Each named turn below is shown by a few rows before and after it. Which turns, in which order, take the first row of each later pair to the second? The first pair is answered.
Z381 (before -> after):
[-14  -6  -8   6   0   3   5 -21 -11  -2 -11   9 -15   0 -13 -20  -5 -17
 -10   6   4  -3   9  18 -18]  ->  [-14  -4  -4   8   4   2 -10 -21 -12 -10  -9   3 -11   0 -16 -13  -7 -20
  -6  -2   6  -5  16  12 -22]
[  0  -3  36   1 -14   2  -6  -1  36   7   4  -5  13   0 -10   8   6  24
  -9  21  -7   3 -14   9   7]  ->  [ -4  -2  36  -7 -11   0  14  -4  17  13   4   0   9   6  -4  -5  13  13
  -8  32  -6   0 -28  17  14]
[  3   0   1 -18  -8  -1  41   8 -21  22   2  18 -16  -1  10 -23   4 -21
  -9  21   2  14 -25  24   8]  ->  [ -7  -3 -21 -16   5 -11  27  -8 -39  14  15  -1  -2   6  -5 -21   5 -37
  24   6  25   5 -14  -1   5]
Z454 (before -> after):
[-21  24  -4 -19  26  -3  13 -14   7  -4  22  -3 -16  34  12  11   6   8
  -8  -7  -7   6   7  34  38]  ->  [-14  -4  21  -7 -16   8  23  33  13   0   1  20 -16   9  -9 -12   6  11
 -39  10 -20  21 -36   8  13]
[ 14 -40  32 -11 -21  -4  23  32  -9  24 -21  20  45  -8 -22 -30  11   7
   4  38  -6   8 -14   1   5]  ->  [  2 -32  -2 -18  29 -16  20 -15 -33  17   2  -9  52  17 -21 -29  17  -5
  47  14  22 -11  15  -2  16]
[ 12   3  12  -9   3  19  38  26  -2  -2   2  29   8   4  12 -36   5   3
  -4  -3  16  15  -6  11  16]  ->  [  9   2  -1 -15  17  18  38   9 -14  -1   7  20  11   7   5 -37  10  -9
  13 -12  28   8   7   4  18]
Z546 (before -> after):
[  6  17   6  -6  10  10  13   5   6 -11 -15   1 -10   7  18  11  -1  -5
 -13 -14  -8   1   4  -9 -21]  ->  [  7  20   1 -14  14   3  24  -1   0  -9  -2   5 -10  23  15  11   2  -9
   0   0  -6  -1   0  -1  -7]
[ 30  -8   9   6  12 -38 -26   0  16   2  13 -22  19  35  -8  34   8   4
  20  10  19   3  -2   6  16]  ->  [ 24 -23   8  16   4 -29 -31   1   7  -8   4 -28  23  24 -18  28   6   1
  21   2  28   7  -5 -17   6]
[  6   9  -2  -6  -4 -15 -15   1   3   5  20   2   3  18   0  16   0   3
  17  -3  -5   7   0   4  24]  ->  [  2   3  -1   0  -7 -18 -22   6  -6  -6  20  -1   7   3 -15   2  -3  -4
  15  -7   1  11  -2 -14   7]
Now pairs of rows:
Each pair is 2 to 3 turns apart.
[ -8 -18  16   1  -8   6  30  16 -21  -4 -14  11 -11  -5   8 -30  11  -2
 -13   2   3   9 -35 -10  -7]  ->  [  2  -1  16  -6  -6   6  35  15 -15   7 -12  19 -17   1  21 -21  16   2
 -17   7  -2  10 -29  15   2]
Z546 Z546
[ -2 -10  15  10 -13 -10 -19  -1  12  10 -13  -8  -3   8 -12  11   1  19
  20  -2  -8   1  14  -6  22]  ->  [ -5  -5   1   5   3 -15  -4 -15   0   6  -5 -13  -3  13  -8   5   3   8
  27  -3   3  -6  25  -8  25]
Z381 Z454 Z454
[-23   7   5  25  15   9   5 -20  10 -36   6  -7 -23   9 -11   7   5   9
   6 -18  11  -3  12  -9 -14]  ->  [-14   8  28  19  -3  12   8   3  32 -20   0  16 -26  10  -3  13   4  19
  -9   7 -10   5  -9   5  -7]
Z546 Z546 Z454
[  5  18  12   7  -5  22  37 -15  21  -8 -35  13 -27 -22  -2  12  -8   1
 -25   0 -12  12  -9  17   9]  ->  [-16  10 -18   0  20   6  12 -45  -8 -24  -9 -14  -7 -12 -27  11  -2 -16
  18 -24  21   4   9 -14  10]
Z381 Z381 Z381
[ -3  -9  12 -25  -5   6  29   8 -25   9  11  21  -8  -2 -21 -31  11 -20
  -8  16   3  10 -44  -5   1]  ->  [-13   4 -19 -24  21  -6 -20 -30 -19  -2  30  -3   5  16 -22  -1   6 -15
  30 -17  17  -4  -2 -11  18]
Z454 Z381
[  0  24   0   0  12  10  -4 -15  26  26 -14  -4  -9  14  13  16 -14  14
  -6   2 -15 -18  -5  45  15]  ->  [ -8  18 -22 -11  28  -2  -8 -33   2  19   4 -18  -3  20   1  10  -5  -5
  21 -11   7 -20   5  24  10]
Z381 Z381 Z381
[ -1   3 -11 -24  22  -7  11 -19 -29   8  11   1  12  10  -2  -2  12 -14
  20   1   7   8   0  16   2]  ->  [  1  -8  -7   9   4  -3 -25  -2  -9 -16 -13  -5  21 -16 -20   2   3  -2
   5 -20   9  12   8 -13 -20]
Z546 Z381
[-13   2  -7 -16  15   1  14 -16  -4   7  22   1   2  11  14   9  10 -16
  24   4   1   1 -14  -9   1]  ->  [ -9 -14  12   2  -7  13   9  13   4   1  -4   9  -1 -14  11  -4   5 -10
   0   6  -8  16 -24 -25 -17]
Z454 Z454 Z546
[ -5  -4 -11 -33  -4  -2  -1 -26 -24  15  14   8   8  33  12   1  -9 -15
  32  -3   5  -6   4 -11  16]  ->  [  2  -2   2 -35 -15   3   5 -12  -6  23   9  21   0  30  19   8  -6  -2
  17  13  -8  -6 -11   5  27]
Z454 Z381
